Each path is a new rotation, seen through one point. The rows after it are directions, each followed by how far the rotation turns it, in deg/step (0 if it stays put).
Each turn is a multiple of 5 degrees from 10 to 175, or 0.
Each row of a path follows its step; steps can be skipped.
Rotation 1:
step 0: [  1  -3 -15  -2  -2   7  -6   1 -16  12  11  -6   2   4 -16  12  -4  -7
   3  15  14   3 -15  12  -7  -4  19  -3  21  -7  12   5]
step 1: [ 13   7   5  -9   3 -13 -19   9  13   8 -17  16  14 -15  -3   3 -11  -5
  -5   3  11   3   2 -14  -9 -10 -10  -6   3  11  -3   1]
step 2: [  9 -10  14  -4   4 -18  16  -7  -2   9  13 -17  -4  -4  17  -4 -11  -4
   6  -2  -6  -9  -4 -14  -2   6  10  -1 -21   9  -7   2]
step 3: [ -7  -8  24   3 -14  14 -14   6   0  -1   3 -22  -7  -2  -3  -5   7   7
   3  -6   1  -5   1   1  -1   4   7   9  13 -18  20  -1]
step 4: [ 14 -24 -14 -11   0   2  -9  -4  21   2   7  11   7   0 -14   3   1  -6
   2  -6  -4   3  17  20   4  -8  -8  -8   6   3   7   0]
step 5: [ -6   6  -4   2  10   3  -4   0 -13  -4   5   1   4 -10  -2   7 -21 -15
   9   8 -15  17  -9  -2  -9   2   8   1 -13  26   9  -9]
step 6: [ -2   5  16  -2 -22 -18   4  15 -13   1   0  -1  -1  -9   6  -9 -12   4
   6  -1  -4  -3   6  -8   0   0 -10  10  26   0 -16  -5]
step 7: [ 11  -3   3  -7   6   5  13   7  18   8  16  -5   6  18  13 -10   5 -13
   7  -5  11  -5  -7   7  16 -10  -9  16   0  -3  10   6]
step 8: [ -1   1   4  -2  12   9  -5   8  -5   2  -3  -8 -13  -2  -3  30  11 -11
  10   1   7   2   5  10  -7 -11   7 -17  -1  -3  11 -22]
step 9: [  2  10  -2   1  -1 -14 -10  -8   6   8   2   6 -10   2 -29   2 -17   0
   7 -13   2  -7   2  -5  -9   0   4  -7  16  17 -10  13]
step 10: [ 17  -4  11   0   2   7  15   8  -5  -2   3  14   3 -14   3 -20 -18   2
  10 -12   0  11  -8 -18  -2  -9   0   3 -16 -11   5   5]
Directions:
[-5  5  9  0 -4 -1  6  3  0 -4  4  2  2 -1  2 -9 -5  0  0 -1 -2 -6  2  2
 -1  1  5 -4 -3 -3 -2  5] => 95
[-4 -8  5  1  0  2  5 -2 -4  6 -2  5 -2 -1 -1 -3  5 -4 -1 -1 -3  3 -4 -2
  6 -3  2  3  6 -4  1  4] => 100
[-3  6  5  5  4  9 -7  2  2 -2 -4  1  1 -2  3 -3 -2 -1 -2 -1 -1 -1 -4 -5
 -1 -3 -3  4 -1  1  8 -1] => 160
[ 3  1  3  3 -2 -2 -1  4 -3  3  5 -1  2 -4  1 -2 -2  5 -6 -1  1  7 -1 -8
  1 -3 -1  5 -4  5 -9  0] => 85
Rotation 2:
step 0: [  8  -2 -11   0  10   9   1 -11   0  19  11 -26   8  16  -1   2   0  -1
   5  -8  20 -15  -3  -7 -15 -15 -18  13   3   3   0   5]
step 1: [-13   3   6  12  -4  -6  -1   8  14  -5   1   8   6   8  17  -1   4 -27
  11  14   9  -6  22   9   3  -7  15  -4  -7 -15   1 -16]
step 2: [ -7  -7 -12 -17   4 -10  -4   7 -11   4 -15  11   7 -17   0   0  -1 -16
   0  -7  10  28 -10   8   8  14  -7   3   9  19 -11   0]
step 3: [  7  -2 -15  -8  20  -5 -10 -10   8   6   2 -10 -20  -6 -18 -23  -2   8
 -11  16 -10  -8   2   0  -4  -2  13  -4  13 -10  12   8]
step 4: [  9  15   5  -3   2 -16   9   4  -9   8  22  15  11  24  -3   0  12  10
   2   7   7   1  -2  -3   7 -20 -12   7 -16  -7  -8   6]
step 5: [  6 -18  21   7  -1  -1   8   9   3  -6 -10  -7  15  12   9 -18 -14 -15
   5   2  15  -6  -7   0 -14   4  -8  -7  14   6  13 -18]
step 6: [-19   1 -14   4  -6  -8  -2  -7  21   3 -13  -2   6   2 -14  19   3  -4
   8  -6  -2  22   4  19   1 -10   6 -11  17  -5   5  13]
step 7: [ -7  -4 -11  -2  10  -5  -5 -10 -10  12  27 -12  -1 -27 -11  -5   3   2
  -1  14  14   9  -7  -3  -2   7   2  -2 -19  -2  -2 -16]
step 8: [  4  12 -13   1  15 -14 -12  12 -12  -4   6   2  -2  23  19 -15  -6 -10
   4 -13  -9   1   5 -18  -2   3  -1   2   1 -17  11   8]
step 9: [ 16 -26   8   3  -2  -3  10   1 -12  -8   1  10   0  21 -14   4  14  -5
   5  10   4   5  11  23  -7   8   0  11  12   4 -10  -1]
step 10: [  3   5   9  -7  -8 -15  12  -2  11 -10 -15   1   2 -15 -15  -6 -18   5
   6  11  -9  23   0  -8   6 -14   4 -13  -4   7  21 -10]
Directions:
[-8 -5  1 -5  2  2 -3 -5  2 -3 -1  5 -4 -3  0  2 -4  3 -1 -1  2  4 -2  6
  7 -1  1  3  1  3  8 -2] => 90
[  0 -10   6  -4   3   2   1  -5   2   3  -1  -4   3  -2  -1  -1  -3  -3
  -1   6  -3  -4  -3  -4  -4   4   5   4  -2  -3   0  -5] => 160
[-2 -1 -6 -2  2  7 -2  6  3 -1  0 -5 -1  5  2 -3 -6 -2 -4 -2 -5  2 -2 -1
 -6  2 -5  2  5  3  3  4] => 130
[  5   0   0   0  -4  -1  -2  -3  -2  -1  -3  -3  -8  -4   1  -7 -10   0
   2  -1   7  -1   1   4  -6  -2   0  -2  -4  -2   0   0] => 155
Rotation 3:
step 0: [  4  16  -3  11   6  -4 -23  13  -6   6   6 -12  14   2  -5  -8   2   3
  11 -15  11  -6  -3   2 -17 -22  -3 -21  -9  -3   0  -7]
step 1: [-17   5   8  -9   6   3 -11   2  -9  -6   3  -6  -7  26 -25  -3 -17  10
  12  -4   3  15   5  -5 -17  -1   4   6 -16  -8  -6  -5]
step 2: [  7  11  -5   0  -6  -4  -8 -14   6 -13  -1 -15   1  -1 -14 -10 -15 -14
  12   3  17 -10   2   6  -3 -32  11   4 -16  -1  -2  -6]
step 3: [ -8  -1  -5  -2   6  -4 -10  15  -2  -3   6   1   1  -6 -15   3  -6   0
   7 -27  13 -19  12  -6 -20   0   5   1 -24  -4 -19   3]
step 4: [  0   1   1 -22 -16   8 -17   4   6   6  -4 -17   1   9 -22  -2   0  14
  -4   4  13   7  -7   0  -8 -21  -5   2 -22   3  -6  10]
step 5: [  8   8  -2  -6   2  -7  -5 -12   0   2  -3   5   5  13 -14 -16   8   7
  20   1  -9 -22  20   2 -14 -15  11  -1 -24  -6  -1   2]
step 6: [ 17  -6   0  -3  11   6 -23  19  -7   1   0   4  12  -2 -20  -1  -3   0
  18 -12  15   6   7 -11   4 -18  -5   2 -16   9  -1 -10]
step 7: [ -5  13   1 -25   1   5   0   5   0 -17  -4   0  -5   0 -21  -3 -19  16
   8  10   4 -11  11  -1 -19  -6 -13  13 -14   2   8  -3]
step 8: [ 12  16 -15  -1   6   0 -23   0   5  -6  -2  -8  17  -3  -2 -29   3   9
   3  -7  15 -17  -4  -7 -10 -17   3  -1  -7  -9   3  -6]
step 9: [ -3   7   3  -9   3   4  -6  16 -18   5   9  -5  -2  11 -21   2   4  12
  22 -20   6   3   0  -8 -26  -4  -1   3  -5 -16   2  -8]
step 10: [ -3  -2  -4 -18  -3   3 -14 -19   2  -9  11 -13   5   5 -23 -16 -12   2
   7   6  11   9   0  10  -3 -17   5  13 -10  -3   4 -18]
Directions:
[ 1  0 -5 -2 -2  1  2  1  5 -3 -5 -3 -4 -5  3  1 -5  1 -1 -3  7 -9 -5 -6
  1  4 -6  1  0 -4 -3  3] => 80
[-2  2 -1 -2  2  3  6 -2 10  1 -3  0 -2  2  0 -8  1 -3 -2  5 -4 -2 -1 -5
 -2 -7  7  0  3  2 -2 -2] => 125
[ 6  2  0  3  2 -5 -3 -1  3  5  4 -9  6 -5 -1  5 -2  2  0  6  1  3 -4 -4
  3 -6 -1  1  3  2 -2  0] => 175
[-5  6  5  2  1 -4 -4  1  0  1 -5 -2  0  4  4 -3  6 11 -5 -3 -2  0 -3 -2
  2 -4  0 -1  0 -4  1  6] => 90
Rotation 4:
step 0: [ 19  17  -8   3   7   6   2   5 -10   6   3   2   5  -4  -9   2  -1  -8
 -26   0 -17 -18  -8   1  -9  -5  12  -3 -14  21   5  -8]
step 1: [ -7 -14  -8  -3  -5   2  -7   5   7   6   5   8 -27  -8  -9 -16  -9 -14
   1   8 -11 -12   6 -10   1   4  20   6   2  -4  -1  26]
step 2: [ -9  15  14   1   5  -2   9   4  -9 -13   6   6  -6   4  17   7  13   2
 -16   0  -1  -1 -13  -9  -2  26   9  -4   9   6 -18  14]
step 3: [  4   7 -12 -10 -18  -9  10  -9   6  13  -1   2  -5   1 -15   5   6  11
 -26 -14  11  -6   6  -4   4  -4  15 -14  -2  14  14   7]
step 4: [ 13   5  10   0  25 -11   7  -4   1   1 -19   8  -8 -17 -11 -12  -5  -8
  -5  18  -4  -8  -2   4  -1   9  23  -3  -4 -11   0   3]
step 5: [ -9  11 -10  -5   1  12   5  30 -15  19  10   5  -3  -7  16   1  -1   6
  -5   8  -7  -6   9   5   1   2  11  -8  -1  10 -10  20]
step 6: [ 13   3  12 -11  -5  -2   8 -12   7  -4  16   4  -2 -18  -6  12  -1 -10
  -5 -26 -10 -12  -2 -13  -9   4  14   5  -2  13  -5  16]
step 7: [ -6  -5 -15  -6  12 -20   1   9  -4 -11 -20  -3 -33  -4   2  -1  -2   8
 -15   0  12  -9   0 -13   1  10   7  -5  -3   5  -2   3]
step 8: [  4  10  -8   6   6  -2   5   1 -13  -3  19  -3  10 -15  -9 -10  26   4
 -20  13  -5   5   3   6   2   2  24 -13   6   4  -7   1]
step 9: [ -1  13  -1   5  -7   4  -2  13   9  12 -15   7  -2   1 -16  -4 -17 -10
 -16 -16 -18  -5  -1  -3   4  -2  20  -1 -13   6 -11  15]
step 10: [ -3   4   1 -12   0  -5  -2  -6 -12   5   1  -1 -18  -6  10   6   4 -12
  -6  23 -13 -18 -10 -14 -10  17   8   8   1   6  11  16]
Directions:
[-3  3  3  3  4 -1 -2  3 -4  4 -1 -6 -4  3  5  5  2  5 -1  5 -2  4  4 -2
 -5 10 -1  0 -3  2  1 -5] => 135
[-8 -7 -1 -1 -8  3  3  8 -2  1 -3  3 -3 -3 -6  3 -5  1 -1  1  3  6  4 -2
  3 -1 -2 -3 -2  1  4  1] => 175
[-6  3  4 -3  8  3 -2 -1 -3  4  5  2  3  3 -1  2  0  0 -2 -7 -2  7 -2 -2
  1 -6  1 -6  5  4 -1 -1] => 120
[ 0 -1 -3 -5 -4 -6 -1 -3  7  1  6 -2  0 -4  0  1  5 -1  3  4 -6  8  5  1
 -2 -1  3  1  4  0  6  3] => 155
[-6  1  3  1 -3 -1 -1 -5 -4 -4  3 -2 -1  0  7  0 -5 -7  4 -4  3 -1  3  1
  2  4 -1  4  1  8  2  7] => 85
[ 2  5 -3  3  1 -4  1 -5 -2 -4 -5  1  5  2  2 -1  1 -1 -3  2  7  7  8 -6
  5 -3  6 -1 -3 -1  1 -2] => 80
Rotation 5:
step 0: [-12 -14   1   7  12  16  12 -24  -3   3   1  10   4  17  11  -5  10 -21
   3 -15  -4  -1  -2   8  11  -2   8  -2 -15 -12 -19  -2]
step 1: [ -6 -24   2  -5  12  15  12  10   2   0   8  12  -4   3 -19   6  10 -13
  24  -3   7  16  -1   0 -11   1  12  -4  17 -15   4  12]
step 2: [ 11 -12 -24   2   5   0  10  -1  -6 -17   4  10   2 -16   9   3 -11  -9
   0 -18  21   8   7  -7   7   9  17   1   6  -6 -23   3]
step 3: [ -3   0  -8 -13   2   9 -17   0  22   1 -14  31   2 -14  -4 -16  -5   1
  13 -12   5 -11   0   6 -16  -1  11  -9  10   2  -9   7]
step 4: [ -4 -12 -21  -6  12  12   2 -22   6   3   5   3 -24  -6  20   5   3 -14
  -2   1   2 -20  -6   3 -11   4  17   2  -3   6   1 -16]
step 5: [-10 -14  -6  -2  10 -13   9  -5  14   2  10  -3  -6  12  -1   3  -2   7
  15  -7  -8  -3  -7  19 -31   8  -1 -21   2 -18 -14   2]
step 6: [ -3   2 -24  -3  -8  26  13  -5  -5   4   8 -13   6  -5   4  17  -4  11
  15  -8   1  -8  -1   2  -6   0  15  12  -8 -23 -10  13]
step 7: [ -7   1   5  -3  -1   9  -3  -6   3 -18 -13  11  -9  -1  -8 -11  15  18
  -5 -11  14   1   3  -5 -11  11  19 -12 -13 -29  -8   4]
step 8: [ -3  -4  -9   4   0  -4  22   2  -5  -9  -8  23  -5  -9  11  -4  10  -2
  17  -5   8 -12  -4  14  -1 -15  23  14 -12  -9  12  -9]
step 9: [ -6 -26   0   4  -4   7  14 -20   6  -4 -14  19 -12   2  -3   1  -1 -15
   3 -24  -8   8   6  16  -2   0 -14 -10  -8 -10  -5   2]
step 10: [  4 -14   4   1  12  17  15   8 -10   0  -1  -3  -9  -4 -10  10  -4 -16
  25 -16   3 -19  15  -6 -19   0   9   6  15  -3  -3   6]
Directions:
[-4  0 -3  0 -1  1 -3  5  0 -8  0 -2  9  1 -3  5  5  2  0  1  3  7 -6 -7
  2 -1  5  0  1 -4 -2  1] => 70
[ 2  2 -8 -6  3  1  2  2  2 -3 -3 -3 -1 -1 -2 -2  3 -3 -4  0  0 -7 -6 -1
 -2 -2 -8 -1  9  1 -4 -1] => 45
[ 4  4  4 -3 -4  3 -2  2 -3  6  3 -4  0  4  3 -2  5 -4  2  1  8  2 -6  7
  0  5 -1  1 -1 -6 -4  0] => 60
[ 2  1  4  5  0  3  9  3 -4 -3 -3  4 -1  4 -3 -4  7 -4 -2 -4 -2  1  4 -1
  5 -6 -3  3 -1 -5  1  2] => 40
[-5  5  7 -5  5 -1  3  3 -2 -1  0 -1  2  3  1 -3 -2  3  5 -6  4  1 -1  0
 -4 -6  0 -5 -3  7 -4 -1] => 155
Rotation 6:
step 0: [ -4  14   1  11   0   1   1 -11  -9  12   6 -15 -10  20   5  24  15  12
   0  -6  -9  -8  -4   7  -9  -4 -21  -1  -8 -20  -9  -6]
step 1: [ -6  14  -8  -4   8  19   4 -18  11 -12 -13 -23   2   7   9   8   6   6
  -7  20 -13   0   7  -6 -10   2  -1  10  10  17  -2  13]
step 2: [ 22   7   4  10   2  22  32   3  -4  10   2  -7   6  -3  11   6   2  -6
  -5   6   5  -6   8  -3   4   9 -22  -8  -7  -6  15  13]
step 3: [  2  15   2  15  -4   1 -13  -5 -11  20 -17 -12   1  -2   2  19  -9   0
   2  -4  -6  -7  -1 -27  -3  -1 -15  15 -10   3 -14   4]
step 4: [  0   1   8   4   4  13  -3 -11  -1   6 -16  -9 -30   3   1   8  24  -1
 -11   9   8  10  -1   7 -23   3 -13  -3   1   9   2  15]
step 5: [ -7   1  -8   2   3  24  12  -7  -9   4  11 -10  23   5  -8  23   5  14
  -1   7 -10  -1  -4   4   0  13 -11 -11 -19   9  -3  12]
step 6: [  3  24  -3  11  -3  15  13   1   5  11 -16  -5  10   3  16  15  15  10
  -7 -15   1   5  17  -7  -2 -11 -12  10  14  -4 -11  -1]
step 7: [ 13   0   7  14   5   2   7  -3  15   1  -4 -21  -8  11  10  29  -1 -20
  -2  20   3   0   7  -6 -18  11  -4   4  -9   8   0   0]
step 8: [ -7   2   2  11   7  14  16 -13 -16  16 -11 -16 -17   8  11   3  -7  22
   4   7 -12 -11  -7   4   3  -3 -16  -7 -14  -6  -1  11]
step 9: [  0  24  -8  -4   2  26  -3 -15 -11   3  -1  -4   4  -2  -6   7  13  -3
 -17   8 -11  -1   5 -15 -15   9 -12  23   7  -2   4   6]
step 10: [ 24  -2  12  10   5  21  10  -5   4  -2  -8 -18   3  -9   2  18   9  -7
   4  -4  11   6  -4  -7   4   0 -23 -14   5  19  -5  10]
Directions:
[ 1 -5  0 -2  1  4  5  5  1 -1 -1 -2 -4  2  1 -3 -4 -2  4  2 -2  5  1  2
  2 12 -1 -8 -1  4 -3  1] => 125
[-3 -1  4  5  2 -5  2  5  2 10 -4  3 -2 -3  6 -1 -4 -4  3  3  2 -3  5 -4
 -1  0  4  4 -5  1  5  3] => 80
[ -5   2   4   1  -8  -2   3  -6   0  -3 -11   5   2   5  -2  -1  -2  -1
   1  -2  -6   3   2  -3  -1   2   0  -2   4  -1   3   2] => 140
[-2  3  0  2  0 -4 -1 -1 -3  6  4 -1  2  0 -1 -1  0  3  0  4 -4  5  2 -4
 10 -2 -1 -8 -4 -8 -3  0] => 130
[-4 -6  4  1 -2  3  0  4  9  0  0  0  1  3 -3 -3  3  2 -5  1  3 -6 -5 -6
  2  3 -3  2  1 -6 -5  3] => 0
[ 3  3  1 -5  8  5  4  5  0  4 -1  6 10  0 -2 -2  4  1  1  1 -5 -2 -1 -5
  0 -1  1 -3  6  3  4 -1] => 95
